In the data rows, the value 128 means zero.
Here are some points, one per row:
[ 90 178 125 170 123  82 159  72 130 113 137 123 147 117 162 127  69  73  54 135  59 160 182 136 151 141 141  55 128 140  78 131]
[192 148 164 151  76 130  52 124 155 127  93 178  80 115 169 146 112 156  98 111 130 161 154 120  93 121 110  73  87  90  75 137]
[130 127 154  79 163  83 102 101 105 121 121 106 116  62 164 161 128 136  50 154 170 135 136 163 113  78 109 105  88 129 147 173]
[131 171 135 136 124 186 122 177 107  82 153 128 128 133 101 152 125 183 128  96 118 137 162 148 207 159 177 144 115 154 158 107]
[139 114 131  94 180 153 194 125 161  85  97 143 114 122 120 136 147  49 108 147 110  90 125 107 136 128  62  96 133 103  81  85]
[144  83 116  93 125  79 144 133  65 107 205 167 116 148  77  66  68 160 135  95 167 134 125 114 123  81 143 134 200 133  82 156]
[111 123 109  62  52  87 112 101 126 159 110 125  88 130  94 151 100 100 123 189 128  70 155 100 126 157 133 106 155 141 145 172]
[101 133 128 170 104 135 102 165 157 170 122 114 144 127 133 113  76 153 125 154 142 137 145 118 120 106 112 136 134  97 167 138]
[112  91 149 157 116 103 122 137  65 114 121 128 139 105 111 125  50 169 150 124 194 145 117  90  89 100 162 144 173 150  85  82]
[ 52 148  97 169 135  85  98 153 111 169 145 158 177 149 147 100 170 161 121 108 168 143 182 109 156  91  77 114 109 184 127 105]
[107 127 144 185 159 103 119 126 160  93 163 135  96 165  87 143 146  90 119 125 103 130  76 174 154 120 171 163 110 136  75 104]
[170 117 154 147 158  96 112  89  92 161 180 116 192 116 137 147 135 168 158 113 120  64 134  87 109  87 138 145 107 129 134 144]
[111 200 105  82 121 158  86 114 203 196 159 106 165 129 136 126 146 161 166 171 112  85 175 175 134 154 127 100 201 147  77  91]
[ 73 157  94 136 116  81 120  82 155 102  97 228  94 100 137 159 125 152  87 122  55  60 138 100 120 100 130 190 126 128 130 159]
[200 113 106 113  74 120 141 125 120 141 127  83 137  92 108 144 177 110  98 105 102 150 146 126 141 124 133 129 117 213 148  92]
[107 180 143 185 118 128 175 141 147 119  45 146 109 139 109  82 167 111 100 135  91 113 182 116 109 108 101 114 149  86 182  81]
[192  97  88 148 216 161  70 158 140 118 158 115 123 121 141 211 119  61 133  99 129 115 156 144 148  97 138 126 161 167 141  90]
[132 142 188 133 181 159 114 129 204 154 137 109 114 131  59 101 119 170 149 101 108 188 137 133 102 124 143 105  89 170 136 186]
[175 156 108 143 146 180 100 117 105 171  93 139 153  96 128 113 135 125 103 177 148 125  91  79 160 183 134 126 149 104 102 161]
[140 159 154 155  90 153 125 112 128 109 113  88 134  88 128  98 100 121 176 164 107 102 138 151 168 114 106 217 106 135  61 125]
[202 118  76 155 149  94 164 152 168 124 106 115  78 173 124 138 133 131 120 129 190 100 107 140 201 103 178 116  37 134  90 127]
[166  99 130  88 112 141 139  75 154 128 126 137 192 105 135  93 110 180 141 150 139 157 112  88 148 160  86 105  57 126  87  86]
[154 115  75 115 147 143 132  88 109 111 112 130 111 152 153 126 186 132 147 110 108 131  86 155 173 149 152 137 117 194 208  93]
[122 111 156 158 118 176 128 129 117 105 162 102 135 130 160 100 121 142 117 163 226 107 135 192  70 184 136 104  75 156 150  92]
[ 79 111 159 111  98 122 145  84 154 171  65 105 194 192 148 146  91 141  85 100  99 142  70 124 127 127 117 128 142 135 130 109]
[168  85  72 144  92  96 119 165 125  60 146  86 148 146 151 123 101 145 122  74 125 115 138 199 168 193 132 156 134 146 136 132]
[150 134  99 109 132 117 152 148 140 110  66 127 123 145 126 183 148 149 163 121 177 181 137 113 112 102  97 183 130 154 128 117]
[166 168 134 128 142  91 147 156 131 128 120 101 122 151 151 122 177 121 157 100 136 136 101 173 130 168  87 163 150 189 108 174]
[112 111 211 124 124  77  47 176 122 150 131 120 148 157 116  86 152  52 117  67 163  71 128  94 145  83 111 120  98 135 142 147]
[125 158 189  83 147  81 127  80  76  91 107 115 126 126 137 149  93 133 174 214 125 140 199 111 170 149 125 134 106 101 144 126]
[128 126 147 138 157 151 118  93  99 150 142 108 120 162 129 146 125 206 134 125 137 103 100 137 107 111 155 130 122 116 138 118]
[130  97 134 115 126  99 132 197 119 166 167 174  81 149 175 205 130 109  92 122 103 157  72 138 153 216 132 156 118 157 129 101]
[ 89 146 111 183 177  91 106 100 143 175 103 176 139  91 108 145 123 105 164  74 173 119 104  88 128 167 108 152 185  78 144 188]
[123 125 128 105 147 121 211 159 127 168 147 153 162 125 170 101  80 125 175 148  85 104 152 136  69 121 126  96 114 124 132 170]
[116 145 140 114 125 117 114 156 105 161 125  32 129 119 118  87 144 206 106 178  91 150 101 124 118 115 125  80 172  66 126 143]
[107 255 134 121 141 146 150  98 139  91 160  91 100  79 175 141 140 132 111  76 148 133  97  79 122 128 116 134 118 106 119 113]
[115 120 102 106 141 139 150 181 116 130 102 122 144 172 102 153 159  71 147 166 170 154 119 166 176  87 168 172 103 140 155 164]
[ 98 116 113 173  75 136 157 106 110 171 159 132 165  98  72 162 166  91  89 131 101  83 110 170 101  91  82 130  88 105 133 151]
[ 95 125 117  91 165  99  81 145 117 134 136 186 138 103 142  51 173 135 114 137 164 135 100  94 121 143 161 134 143 159 120 153]
[ 80  92 152 148 111 154  99  79 105 128 141  92  47 134 180 102 152  89 177 157 127 150 131  91 127 160  94 139 150 105 129 114]
[ 61 117 119  99  71 172 114 124  59 117 112 167 139 121 120 150 175 137 124  49 105 100 160 125 154 133 102  84 105  54 115 173]
[165 119  96 171 107 189 147 145 108  99 182 121 121 161  87 165 123 106 104 179 136 165 138  98 142 135  78 168 148 164 160 174]
[154  90 108 121 104 118 112 161 183  32 125 100 142 113 132  97 141 158 137 134 140 117 130 118  69 103 140  97 191  94 138 161]
[ 72 104 159  87  95 150 118 100 185 120 184 132 130 140 125 122 121  95 102 141 132 117 115 105 128 102  93 132  99 137 170 125]
[147 163 139  95 120 181 164  98 119 102  90 152 130 124 100 101 131  64  82 107 131  99 112 109 142 134 199 122 154 116 159 134]
[118 178  90 117 122 113 100 124 158  99 144 156 103 130  65 136 105 125 105 172  77 124  88 149 149 115  89 115 105  42 193  80]
[195  96 141 158 135 122 187 119 132 173 106 149  71 123  83 152 137 144 123 106 149 153 121 212 163 166 101 111 156 158 186 117]
[ 95 111 155  95 125 143 138 173 116  79 114 139 118  75  95 150 161 117 185 112 125 156  44 153 153 116 156  89 152 199 124 112]
[182 170 181 136 119 149 127 144 125  97 119 153 111 213 122 165 148 120 151 138 123 118  85 189 102 146 140 147 141 154 129 131]
[169 116  94 111 108 144  67 155 101 171 115 109 143 128 145  95  90 104 107 127  96 204 109 154  81 141 162 177 128  96 130 142]
[131  91 141 174  84 126 158 165 165 156 133 168 133  56 197  98 109 116 188 139 148 139 131 109 165  84 151 116 151  63 154 126]
[154 108 117 151 167  88 135  97 112 109 133 130 143 137  60 185 205  84 156 138 117 149 163 145  75 169 184 141 127 112 108 118]
[146 145  47 151 109  95 168 141  72 121 159 120 150 194 141  90 113 109 190 111 118 137 129  54  89  95 181  85 143 135 100 124]
[122 106 177  84 122 189 171 111 139 169 170 122 107 126 166 108 143 144  73 123 119 152 174 136 133  94 161 174 130  98  97  87]
[ 91  71 192 149 155 173 139 104 159  96 108 125 142  92 185 138 110 164 125 137  83 106 124 104 141 176 118 115 125 134 143 158]
[ 92 128  93  62 134 109 138  92 174 121 111  99 164 136 138 107  96 136 185 125 129 155 152 147 109 143 153 132 112  53 125 100]
[ 78  66  90 146 152 131 173 186 124 147 119  91  82 135  75 122 109 173  97 115 165  79 158  58  43 140 133 140 148 135  91 119]
[117 122 114 103 187 181  79 138  82 154 102 146 127 124 169  83  86 125 152 109  84 141 134 157  65 102  46  89 114 115 127 106]
Along one direction, these points spread out more than along any other. Take the direction at right angles to it along which they spread out most. Go by this last direction. How far along it is each point below, from 0 to 99? The average is 50, and the first point in the table lies past the average. One standard deviation of the points above along it is 16.
[192  97  88 148 216 161  70 158 140 118 158 115 123 121 141 211 119  61 133  99 129 115 156 144 148  97 138 126 161 167 141  90] 47
[122 106 177  84 122 189 171 111 139 169 170 122 107 126 166 108 143 144  73 123 119 152 174 136 133  94 161 174 130  98  97  87] 56
[107 255 134 121 141 146 150  98 139  91 160  91 100  79 175 141 140 132 111  76 148 133  97  79 122 128 116 134 118 106 119 113] 66
[111 123 109  62  52  87 112 101 126 159 110 125  88 130  94 151 100 100 123 189 128  70 155 100 126 157 133 106 155 141 145 172] 56
[195  96 141 158 135 122 187 119 132 173 106 149  71 123  83 152 137 144 123 106 149 153 121 212 163 166 101 111 156 158 186 117] 60
[192 148 164 151  76 130  52 124 155 127  93 178  80 115 169 146 112 156  98 111 130 161 154 120  93 121 110  73  87  90  75 137] 60
[ 89 146 111 183 177  91 106 100 143 175 103 176 139  91 108 145 123 105 164  74 173 119 104  88 128 167 108 152 185  78 144 188] 45
[130  97 134 115 126  99 132 197 119 166 167 174  81 149 175 205 130 109  92 122 103 157  72 138 153 216 132 156 118 157 129 101] 59
[ 78  66  90 146 152 131 173 186 124 147 119  91  82 135  75 122 109 173  97 115 165  79 158  58  43 140 133 140 148 135  91 119] 16
